rotation ticks, each row followed by its count of ticks:
The counts run from 0 to 350.
[ 19.0  14.6  28.7  17.7  31.1   8.8  39.0 -12.2  26.6   9.4  19.8]
63
[ 36.0  14.0   7.8 -30.6  14.4 -23.5  -3.5  28.8  19.1 -14.4  47.2]
198
[-12.2  33.8  -9.7   6.1   0.9  27.6  39.8 -23.1  -0.9 -48.7 -24.9]
218
[-24.0  30.2   3.0 -10.0 -10.8  30.0  29.1 -22.8   2.4 -46.3  -4.6]
75
[  2.9  38.5  -8.9   0.9 -11.2 -29.1  21.3  18.9  35.1 -45.4   4.9]
135
[-37.9 -10.7 -10.0  23.1  50.8  22.2   5.3  -9.4 -20.9  -6.0 -15.7]
232
[-47.2  -5.7 -34.7 -41.1  -9.8  27.7  -4.5  -6.5   9.3 -11.0  -5.1]
157
[-21.0 -37.2 -10.4 -13.9   0.1  -6.0  -7.5  13.5  13.3  47.9 -38.0]
238
[ 56.0  29.1  37.7   6.1  -4.2   9.6  20.4  15.9   7.9   0.8 -16.7]
334
[ -2.1   6.1  -9.9 -53.7   0.4   9.0 -41.2  33.4 -13.2  18.2 -21.2]
106
[-57.0 -20.7  10.5 -12.8  -6.5   8.0  19.6 -17.3 -18.9 -24.7 -18.4]
295
[ 26.7 -33.8  19.0 -27.7   4.6 -29.4  46.1   8.2  16.2  -4.0  34.2]
344
[ 32.2  -3.5  -9.1 -25.0  35.4  23.6  39.3 -15.7   6.6  -8.3  32.0]
142
[-43.1  -6.0 -24.4 -44.8  -3.4  45.0   0.1  -9.9 -11.9  -5.5 -14.6]
299
[ -7.2 -33.1   4.4  18.5  26.9  -2.9  66.6 -25.3  16.5  -7.3  -7.2]
8
[-40.0  21.9  13.4 -18.3  14.3   7.9  26.9 -19.0  31.3  -8.0  46.3]
208
[ 17.3  56.9  14.2 -25.0   2.6   8.0 -36.8  27.7  -1.6 -12.7  16.2]
52
[ 12.9   6.7  27.4   4.0 -21.3 -15.0  -1.4  31.1  17.2  28.8 -42.9]
45
[-27.3   6.2 -56.0  -8.0  -4.5  10.9   9.4   9.5  23.5   3.0 -45.1]
159
[  8.8   0.6 -26.9 -57.3  -6.0  45.9  40.7 -16.1   3.6 -11.0  -4.0]
78
[  3.8  28.7   2.5 -36.8 -34.2 -12.3   4.6  17.0  38.0 -38.2  17.0]
134
[ 17.3   4.7 -35.2   6.3  33.5 -21.6  34.9   1.6  31.0  -9.7  17.1]
3
[-33.2  26.2  15.8 -16.2 -13.2 -14.7 -44.3  38.8  25.6   9.3   4.0]
185
[ -7.8  51.2   8.3   2.8  -9.1 -11.2 -28.8  36.7  37.5   3.8  -0.7]
328
[ 12.8  12.0 -28.7 -29.4  24.0   7.1  11.9   7.4  10.4 -36.5  47.9]
1
[ 10.7   8.7  25.3  13.7   2.3 -26.8  22.8  21.7  46.1  29.5  -3.4]
265
[ 30.1 -23.2 -52.6 -24.0   9.1 -10.6  35.2  15.6  11.3 -21.8 -18.4]
82
[ -9.0 -32.5 -34.7  -9.5  55.0  19.5  16.5 -16.4  -7.6  35.9   0.9]
91
[  9.5 -48.9  10.7 -12.5  26.4 -30.8  -5.6  29.5 -31.3  14.9 -32.4]
32
[  9.9  10.3 -41.7  -0.7  48.8  35.0 -10.1   4.6 -10.7   3.2 -33.7]
26
[ -6.2  -2.8  34.7 -30.0   5.4  -5.9  -8.5  30.3  28.0  30.8  41.7]
262
[-16.2  28.8 -58.4 -12.2  11.5  10.0   5.6   0.0   9.8 -36.1  -1.7]
80
[-26.9 -25.0  -0.3  -2.0  14.5 -35.7  43.3   0.2   1.5 -49.8  33.8]
6
[ 36.2  14.9  19.1 -23.6 -26.7 -19.2  -4.3  37.8  21.6  15.5 -24.8]
330
[-26.5 -44.6 -10.0 -31.1  27.5  26.0   3.7  -5.0 -20.6  36.6   1.7]
234
[ 12.9  -2.7   9.6 -11.3   1.5  -4.3  32.1  -3.6 -14.8 -62.6  13.0]
281
[-18.5   3.3 -26.3  -3.9  41.1  -3.9  19.6  -9.7  19.6 -30.2  39.4]
144
[-13.9 -39.1 -34.0 -32.0  19.4  -6.7  39.6  -5.9  17.5  13.1  14.7]
289
[ 28.6  31.0   8.4   3.8 -12.0  -6.0  -7.3  40.0  41.8  22.9 -36.2]
329
[ 28.8  49.3  32.8  25.2   6.2   5.1   1.0  23.9   0.9  -8.4 -38.4]
191
[ 19.1 -13.9  28.4 -25.2  34.7 -10.3  -5.2  30.0  21.3  50.7  32.0]
119
[ 26.5  -9.2  26.3 -23.0  -1.4 -28.6 -19.3  46.9 -18.8  -9.2  -2.9]
253
[ 31.3  36.1  -2.6  12.1  -3.8 -15.8  38.7  14.2  33.9 -38.2 -20.6]
136
[-40.7   6.1  13.4  21.4  -8.6  -6.5  -9.4  21.3  -7.8   2.6 -58.7]
241
[-15.9  37.6  30.9  15.3  21.4  25.8  -8.5  10.5  17.8  39.0 -24.7]
324
[ -9.9 -15.1  43.6  16.6  28.1   6.9   4.6  19.9 -20.8  43.1 -28.2]
178
[-20.4   2.0 -32.9   7.5  48.6   6.6  22.3 -18.2  23.4  -4.3  25.0]
287
[  1.7  24.4  40.0  22.0  36.9  -0.5  30.1  -7.2  13.9 -19.7  36.1]
62
[ 25.8  17.5  38.5  35.2  46.6  -5.4 -16.8  22.4 -22.4  -2.9 -21.1]
113
[-15.5   0.8  26.4 -32.8   2.2  14.0  37.5 -16.8  18.2   4.0  53.6]
207
[  3.1 -22.7   4.2 -23.5  40.1  15.8 -31.1  21.9 -32.5  30.1  -6.1]
312
[ 19.6  22.5 -18.7 -47.2 -19.7  -2.3  13.0  19.7  20.8 -32.3  20.6]
276
[-42.9  -2.9  -9.2  -9.1 -17.5  -4.4  -4.3   1.1 -23.2 -37.3 -38.9]
20
[-13.5 -10.3  34.2 -33.7  -5.5  23.5  60.4 -19.7  12.7  -1.5  36.4]
349
[-53.7 -46.2   7.0 -29.3 -12.9 -12.9  -7.8  11.8 -18.1  -1.3 -34.4]
97
[-21.4 -15.2 -29.7  20.4  60.4  28.2  18.0 -26.0  -9.8   6.7  -9.7]
90
[ 30.3 -10.0   0.7 -10.6  39.2  24.5  46.1 -22.0  -1.4 -11.0  24.1]
284
[-39.9 -17.0  35.6   5.6  21.2 -34.0 -22.6  41.3  -3.0   8.2   0.3]
318
[ -2.0  23.2 -33.9  -4.0  31.3 -20.1  17.3  12.1  25.2 -36.5  38.5]
2
[-24.7 -17.0   8.7  24.6  26.7 -22.8  49.5  -4.8  12.6 -33.9   7.1]
7
[ 36.8  33.1  41.6 -36.0  -1.2  30.5   1.4  15.1  -6.6 -11.4   9.8]
193
[-34.1  20.1   6.0  -4.7  22.7  -5.1  16.0  -9.7  46.2  -6.6  51.5]
66
[-46.3 -10.5 -18.2  11.7  24.2 -10.3  -2.3  12.7  16.4  31.1 -39.7]
237
[  4.4  20.3  -0.8 -16.5  29.4 -27.3   5.5  15.0  25.6 -27.2  51.8]
341
[-22.6 -34.2  -6.2  21.1  22.4 -12.5  58.5 -11.7   6.3 -14.9 -12.9]
150
[  5.6  19.9   4.7  10.6  26.1 -10.1  32.2 -18.4  -5.1 -62.1   9.1]
282
[-28.0  -9.7 -13.3 -19.6  37.3  -7.7 -34.8  36.3 -24.0  -6.1   9.1]
171
[ -8.6  32.0 -10.9  -1.3  15.0  40.7 -15.9  18.6   4.9  27.0 -56.1]
104
[-37.5  -5.7 -11.9 -45.8 -27.1 -16.8  35.6   4.2  40.4 -25.7  27.0]
212
[ -4.6 -12.9  32.3 -13.0  -0.5 -32.9  36.0   8.4  13.6 -26.4  42.6]
345
[ -7.8   8.2  29.0  26.8  12.7  -1.7  68.1 -13.2  23.9  -9.2   3.2]
347
[  6.9  17.5  32.0 -35.9 -20.1  32.4  29.2  -3.3  11.9  -4.3  17.4]
271
[-12.2   2.5  52.2 -22.8 -28.4 -14.9  14.4  16.6  20.4 -12.2  16.9]
267
[ -4.6  21.8  35.2  -9.9  42.6   4.5 -30.3  22.3 -13.6   2.9  37.3]
116
[-23.0  25.0  -6.0  12.6  20.8   6.3  35.6 -12.7  51.5   5.7  23.4]
209
[ -2.9  20.1  54.1 -13.4 -28.0   0.9 -11.8  26.2  -1.2 -14.9 -13.0]
47
[-16.3 -19.3  35.0  26.1  56.0   1.1  -0.8   9.6 -26.8  21.0 -34.1]
35
[ -7.5 -16.9 -40.2 -29.5  -8.4   5.3  15.6  16.9   6.0  14.3 -55.0]
160
[ -0.2  -3.6  51.0  -8.1   8.2 -26.7  24.0   6.3  -3.3 -41.5  34.4]
203
[ -9.6 -37.1  25.1 -11.1  25.8 -24.9 -17.5  30.0 -37.5 -13.0  -4.5]
33
[ -0.7 -23.7 -33.1 -49.5 -14.2  -2.5  -9.2  25.3  -9.9  -6.5 -35.1]
303
[-15.4  -1.2  16.9   8.7  -9.9   3.4  -5.0  17.6  -3.2  21.5 -69.6]
242
[  6.2  -8.5 -13.6   4.6  11.1  16.4  12.0   8.3 -33.7 -19.7 -73.0]
164
[-31.7 -12.7 -29.1 -50.4  -4.6  39.9  24.4 -13.7  -1.7  13.2 -14.1]
156
[-24.7  -7.1 -24.3 -10.6  20.5  46.6  33.5 -21.4   5.1  20.5 -28.6]
155
[ 45.9 -11.3   9.2 -26.3   3.4 -17.8 -23.4  52.6  -3.2   9.0 -20.7]
252
[ 30.6  62.4   3.5   1.4  25.2   3.0 -17.2  28.2  22.1  -6.0  -0.8]
53
[  4.1 -10.5  29.0 -13.8  15.1  28.4  50.8 -16.4  26.6  21.5  23.7]
206
[-51.2 -18.3 -22.7   9.5  22.5 -24.7  18.6  -1.1  16.3 -23.2   6.2]
291
[-24.9  31.1  56.1  10.6 -14.7 -10.6  24.9  13.1  34.3 -19.2   5.5]
268
[ 58.6  37.0  42.3  -2.3  -5.6  27.4   6.0  19.3  -2.1  12.1 -20.2]
192
[ 22.9  12.7   1.2 -40.7  21.4  -4.2   2.3  23.0  21.5 -11.0  57.0]
340
[-11.7 -36.6  24.5 -15.3  18.3 -26.3 -27.6  41.2 -12.1  18.7   7.0]
317
[ -1.3 -22.4 -35.4 -10.3  42.4  -1.6  39.3  -3.7  24.6  16.6   7.4]
288
[ 27.5  32.8  27.6 -42.3  -5.6  28.7 -18.0  15.5  -4.6   1.0  12.6]
51
[-22.9 -43.2  -0.4 -12.0  -7.9 -15.3  42.6  -9.5  11.7   3.1 -38.2]
293
[ 21.0  36.4  35.8 -26.7   8.0  12.6  -4.8  -3.4  -8.9 -38.8  28.0]
336
[-71.0  -5.2 -19.2   5.6  28.1  -2.7 -18.5  10.3   3.4  15.6  -9.4]
236
[  6.6 -37.1   7.4  -9.5  29.8 -20.1 -17.5  34.4   4.1  40.1 -18.1]
316
[-52.0  -1.2 -12.7  17.7  18.3  35.2  31.4 -24.6  10.5  -0.8 -20.7]
154
[ -4.1 -43.5 -20.4 -33.7  10.7 -15.9  44.4   4.2  10.2  -8.6  27.7]
147
[ 12.9  26.9   6.5  -2.2  25.9 -38.2  -2.9  29.7  30.0 -35.2  34.0]
199
[ -8.7  24.7 -11.1 -32.6  11.4  -0.7 -51.5  50.8  -9.7  -6.7  -0.3]
249
[-39.5  17.1 -44.6 -16.8   4.5  27.0 -15.1  -0.8  -0.2 -11.0 -21.1]
300
[ 17.6  -5.9  34.5 -19.2   1.4 -21.1 -28.0  44.2 -33.5 -28.3 -17.0]
111
[-33.4  -1.5   7.2 -20.9 -24.7 -28.8  36.7   4.8  39.1 -23.3  20.6]
70
[-31.8   3.0 -14.0  12.4  55.1  -5.3 -36.9  28.1  -6.9   9.6   0.4]
314
[-48.5  -4.9 -43.6 -10.7   0.2   3.6  13.4  -5.1  31.1 -14.3 -21.0]
16
[-18.8  17.1  -9.5   7.4  33.4  16.3 -25.5   2.5 -44.2 -31.1 -23.3]
167
[ 11.1 -54.0  -9.2 -14.7  32.6  -0.5  32.0   1.8 -39.6  -7.4 -25.5]
229
[ -6.5 -12.4  28.7 -24.9 -22.1  22.7  -5.3  14.0 -26.4  22.6 -54.1]
243
[-61.8 -23.6 -33.2 -23.5  27.7   6.6 -22.2   5.8  -7.7   1.8   6.5]
93
[-20.6  10.8  34.2 -32.0 -14.4  25.8 -22.2  22.1 -34.6   0.9 -40.9]
244
[ 36.2  -7.6  60.0  -8.2  28.8  12.8   2.4  28.9 -26.6  16.2  11.1]
257
[ 19.7  21.2  18.4 -13.9  -1.7  -0.5  28.0  -2.7  -6.9 -63.3  20.0]
139
[-52.0 -11.3  14.3 -10.7 -12.8  -9.4 -20.3  24.7  -7.8  -3.4 -35.5]
240
[ -2.5 -30.8  37.8   9.3  38.4  24.4  -1.2   6.5 -19.7  48.4 -15.9]
36
[ -8.3 -19.3   0.4 -38.6 -25.3 -18.6  39.9   5.8  51.0  12.4  27.2]
69
[ 42.2   1.8  50.2  15.1  31.5   1.4   2.3  22.5 -14.0  14.1 -11.9]
256
[  9.2 -20.2  15.1 -19.5 -27.5  10.0  65.1  -9.3  19.7  -8.1 -17.0]
73
[-68.4 -10.4   6.2   5.3   9.2  22.5  29.1 -19.2  -9.4 -23.1  -1.6]
153
[  4.6   9.3 -24.4   6.8  52.4  27.2 -15.5  -2.4 -35.5  -2.0 -35.0]
168
[ 14.4 -11.1  13.2 -19.3  24.2  20.9  42.6  -9.4  18.8  23.9  39.9]
64
[  0.1  25.2 -14.5   9.7   8.2 -26.5 -42.7  40.5   5.8  -2.5 -32.7]
108
[ 14.2 -15.1  51.5  11.8  -4.1 -24.2  28.2  27.1  34.9  33.0  -1.2]
123
[ -6.0 -13.2  10.0 -24.3   5.1   9.9 -15.3  28.8  18.7  57.9 -13.8]
41
[-21.1 -14.6 -37.9  -5.3  -8.4   0.6  24.7   5.9  29.8   3.4 -49.4]
17
[-21.1   9.7  29.0  10.4  18.1 -38.7 -15.1  42.7  26.6   7.0  29.7]
121
[-25.9   4.3  62.1 -11.8  -4.9  13.4  -1.6  13.7 -19.0  16.2   0.6]
322
[ -2.2 -10.5 -14.9 -40.1 -15.4  -1.8  37.0  -5.1  42.9  19.0  13.2]
211
[-11.9  43.8 -14.7   5.2   9.5  40.5  39.0 -26.5  17.5 -27.4 -19.6]
76
[ -0.2 -35.7  10.9 -22.0   7.0   0.5  58.3 -24.0 -11.1  -5.0   8.7]
9
[ 19.6 -12.0  -6.3   4.8  49.2  32.8 -13.0  18.6 -31.7  19.7 -25.1]
311
[-26.9 -27.7 -16.1 -35.8 -28.4   0.2  13.2  10.0 -15.6 -27.7 -35.2]
19
[ 56.8  11.5   3.9 -24.3  13.2  -8.8   5.6  29.7  22.3   5.1  30.0]
197
[ 12.9  13.9  -7.7  25.7  33.7 -38.8  19.6  13.9  42.2 -10.2  28.4]
342
[ 47.6  13.1  -1.2 -37.9   4.0 -17.9  -5.5  35.1  21.6   4.8  28.7]
55
[-63.0   0.9  -5.1  -4.2  16.0  23.6  41.3 -25.3   5.8 -29.3  17.8]
11
[-24.2 -17.4  22.4  -1.5  -5.0  25.8  14.8  -1.4 -11.7  23.2 -63.8]
100
[ 19.9  18.6  35.2 -27.3 -22.6 -17.3  -9.4  39.9   0.0 -20.1  -3.9]
331
[ 26.0  35.6  -9.1 -18.3 -15.0  16.0  16.1  15.0  55.5  14.7  -3.7]
132
[  0.6  13.8  47.3  -7.3  36.4   7.7  -8.3  19.8 -19.9  -2.9  45.3]
258
[  9.2 -16.5  67.3 -17.9 -20.4 -17.8  23.0  17.5  17.7  13.2   9.1]
124
[ 51.4  16.4  -1.1 -23.6  29.9  12.1  18.4  11.7  18.4  11.5  37.3]
339
[ 46.5  -4.0  38.5   5.9  19.7 -17.6  44.9  17.9   3.8   7.3   0.8]
59
[ 24.5  18.3   4.2 -23.5  20.2  33.8 -25.3  15.3  -7.5  32.4 -40.8]
247
[ 14.4  -5.3  55.0 -23.4 -38.6  -1.7  -8.8  36.1   2.4  15.0 -27.3]
46
[ 42.2  40.0  30.1 -20.5  -7.3  29.3  -2.4  12.7   5.8  20.1 -25.5]
50
[ 29.4 -24.7  44.7 -24.0   2.4 -22.7  39.6   6.3  14.3 -16.1  26.0]
202
[ -6.4  16.2  33.4 -46.4 -14.5  29.4 -31.9  24.5  15.4  39.4   3.1]
326
[-36.2  14.5  19.4 -24.2   0.8  36.6 -21.9   2.8 -32.0   5.5 -24.6]
102
[-23.8  55.9  17.8 -24.8 -21.6  19.0  -1.5   5.4  26.7 -14.6  29.9]
130
[ 17.7  30.2   9.7   9.3  16.8 -46.3  -1.9  32.9  16.3 -35.2  19.1]
57
[-44.5  35.7  12.9   3.6  12.3  33.3 -31.7  11.3 -14.1   8.9 -36.5]
103
[ 24.4 -26.3   3.2 -17.6   9.8   2.4  -0.7  21.0 -42.8  -5.5 -59.4]
307
[ 22.1  -3.9 -36.4 -40.5   3.9  46.7  28.6 -14.9  -8.6 -11.4 -15.1]
220
[ 15.1  30.1  43.6  18.8  24.5 -14.4 -35.9  26.5 -31.9 -21.4 -17.4]
112
[ 19.0 -34.5 -36.2 -41.6  -3.4 -27.2  16.1   8.1 -14.6 -38.8  -6.7]
83
[-32.5 -14.4  33.2  15.0  31.3 -30.0 -24.2  31.4 -26.2  -4.7 -12.8]
176
[ 16.3 -43.9   0.6  -5.8  27.7 -19.6 -14.1  33.0 -12.6  24.0 -21.1]
174
[-31.9 -48.8  13.6 -25.1  -8.6  -0.6  45.9 -12.9 -12.0 -18.5 -13.4]
294
[ 22.1 -12.5   1.2 -24.1   3.3  18.9  -0.7   7.6 -47.6 -13.7 -50.3]
165
[  9.6  43.3  31.8  -3.1 -15.4 -19.7 -14.1  29.8   6.1 -37.3  -7.7]
332
[ 17.4  22.8  42.1 -21.2 -22.7  32.5  35.3  -8.2  28.5  25.7   8.4]
128
[ -5.2   5.5  18.5 -27.7  -2.7  25.6 -13.2  24.6  26.0  55.9  -6.3]
183
[-17.4  20.0 -33.4   3.1  31.0  33.5 -20.0   8.7 -28.4 -23.7 -24.5]
25
[-57.9  -6.3 -33.5 -36.6 -11.1  13.2   8.3  -5.2  14.7 -14.6   3.9]
15
[ 13.8 -23.0 -36.2  -5.6  36.5 -13.1  47.7   7.4  33.3   7.9  10.9]
146
[ 11.9  17.2 -29.1  -9.0  11.3  45.6  41.4 -22.3   3.4 -17.7 -35.5]
219
[-23.6 -10.3  40.5  31.3  35.6 -17.1  -8.2  24.9  -8.3  10.5 -26.5]
177
[-10.4  20.9  36.4  31.0  27.8  -7.0  38.0  -6.0   9.5 -33.2  31.3]
204
[-14.8  28.0  13.9  15.0 -15.2 -16.0 -26.7  39.7  36.9  14.2 -20.5]
186
[-38.5 -29.3   8.7 -23.6   0.9   5.5  42.4 -19.8 -19.7 -12.4   0.9]
152
[21.6 16.7 21.5 15.4 44.9 -3.7 -7.0 30.0 24.9 51.8 10.2]
118
[-13.0  -1.9 -17.6 -12.0  -0.9  11.8  50.8 -12.4  59.4  13.8  11.7]
210
[-19.9  27.3  -9.6 -30.4  -3.2 -11.4 -62.2  48.7 -12.7  -6.9 -18.4]
107
[  6.7  32.9  -7.8   7.4  23.6  -3.3 -56.2  43.0   6.0  -2.7 -32.6]
250
[ 28.3  -2.0  23.1 -10.8  26.7   6.1   3.1  15.5  28.2  58.4  25.7]
261
[-27.7 -43.2 -25.2 -42.3  37.6  19.0  -4.4  -2.2  -7.6  19.8  12.0]
92
[  3.0  14.6  53.4 -27.6 -24.1  -8.9 -11.3  33.2   2.8 -18.6 -19.9]
189
[ 32.0  42.3  32.9   8.3   5.6  20.8  -1.9  15.5   1.4   3.9 -32.9]
49
[-17.7   5.8 -19.1   4.6   9.9 -13.9 -10.0  23.3 -19.1 -31.6 -50.4]
305
[ 15.4  18.4 -36.0 -17.2   3.2  43.2  36.8 -21.9  11.2   0.4 -14.0]
77
[  3.4  -4.1 -21.4  -0.8   9.3  29.5  17.1  -7.6 -27.9 -10.2 -54.9]
22
[56.1 28.9 -0.7 -7.6 20.1  1.3 -3.4 30.1 30.7 16.2 -0.1]
54
[  6.6   1.4 -15.8 -26.2  34.9  13.2  25.8  -0.1  -9.2 -29.3  50.4]
143
[-22.6 -13.4 -39.2  19.3  34.9 -22.9   5.9   4.0  -7.9 -36.8 -24.8]
227
[54.0 45.4  3.4 17.7 41.0 14.5 12.2  8.9 18.2  0.0 23.1]
338
[ 34.1  12.4 -10.2   5.3  33.0  17.3  42.9 -18.0   1.3 -26.4   3.6]
141
[-54.0  11.5 -43.7 -15.6   1.7   2.4   2.7   3.9  14.0 -11.1 -23.2]
158
[ 17.9  50.9  20.4 -22.2   7.6  17.9 -19.1   9.7  -9.4 -22.0  23.3]
194
[-61.6 -18.8  15.3   8.1  -5.2 -14.5  -9.8  13.8 -19.1 -14.2 -32.1]
98
[  2.2 -17.6 -10.6 -30.3  32.3  28.9  34.2 -14.1 -10.1 -10.0  43.6]
285
[-35.7  21.8 -16.1  -1.4 -22.8 -15.9  35.5  -0.8  40.1 -31.7  -2.3]
213
[ 15.5  17.9  -1.2 -38.6  -0.9  24.2 -39.5  32.9  -8.1  18.3 -16.4]
248
[ 13.6 -29.5 -42.5 -35.7  12.6 -17.2  11.7  14.2 -13.2 -22.5  -5.1]
225
[ 11.4   6.9 -12.1 -28.1   0.0  29.4 -28.7  28.9  -2.2  34.2 -42.7]
105
[-40.1  32.2  57.6   7.8   7.1  25.9 -10.5   8.2  -0.1  15.0  -3.2]
323
[-17.0  39.9  20.4 -27.7 -19.0   9.7 -38.1  22.0  24.8  13.6   2.8]
327
